Each row has a name. Each piece below is followed by the name of the row it came from, unless a question asks for something else. Each question is about the rows just above it. Places in a row count from 1.

j553: -3.69 -5.48 1.63 -8.84 -4.38 -2.08 -6.18
j519: -3.88 -4.76 1.32 -7.76 -3.95 -1.48 3.69
j249: -3.68 -5.09 1.45 -8.27 -4.16 -1.75 3.82
j780: -4.10 -3.74 1.14 -6.17 -4.39 -0.75 3.17
Where in the named rows is 3.69? -> j519, 7
-3.69 is at row and place -> j553, 1
Where in the named rows is -4.38? -> j553, 5
Where in the named rows is 3.82? -> j249, 7
-6.17 is at row and place -> j780, 4

j815: 6.28 3.36 5.03 -1.64 -6.80 0.12 3.79 8.44
j254: 2.32 5.02 -3.16 1.84 5.79 8.83 -8.58 2.23
j650: 6.38 -5.00 -6.60 8.33 -6.77 -5.32 -0.80 3.83
j621: 6.38 -5.00 -6.60 8.33 -6.77 -5.32 -0.80 4.28
j115: 2.28 4.96 6.35 -6.79 7.96 -1.30 -2.60 3.26
Where in the named rows is 2.28? -> j115, 1
Where in the named rows is 3.83? -> j650, 8
8.44 is at row and place -> j815, 8
5.03 is at row and place -> j815, 3
Row and place of -6.80 in the named rows: -> j815, 5

j160: -4.21 0.95 6.97 -6.63 -5.20 -1.96
j379: -1.96 0.59 1.39 5.26 -9.32 -4.46
j74: -4.21 0.95 6.97 -6.64 -5.20 -5.08
j328: -1.96 0.59 1.39 5.26 -1.90 -9.46
-6.63 is at row and place -> j160, 4
Row and place of -4.46 in the named rows: -> j379, 6

j619: 6.48 1.53 -6.29 -6.93 -7.56 -5.60 -7.80 7.38 0.67
j608: 9.70 -0.41 -0.52 7.39 -2.12 -1.41 -1.75 -6.21 0.08
j33: 0.37 4.18 9.71 -2.81 -0.48 1.49 4.57 -0.73 1.85
j777: 3.65 8.86 7.06 4.55 8.81 -0.74 -9.57 -7.01 -8.61
1.53 is at row and place -> j619, 2
Where in the named rows is -0.73? -> j33, 8
Row and place of 9.71 in the named rows: -> j33, 3
Row and place of 7.38 in the named rows: -> j619, 8

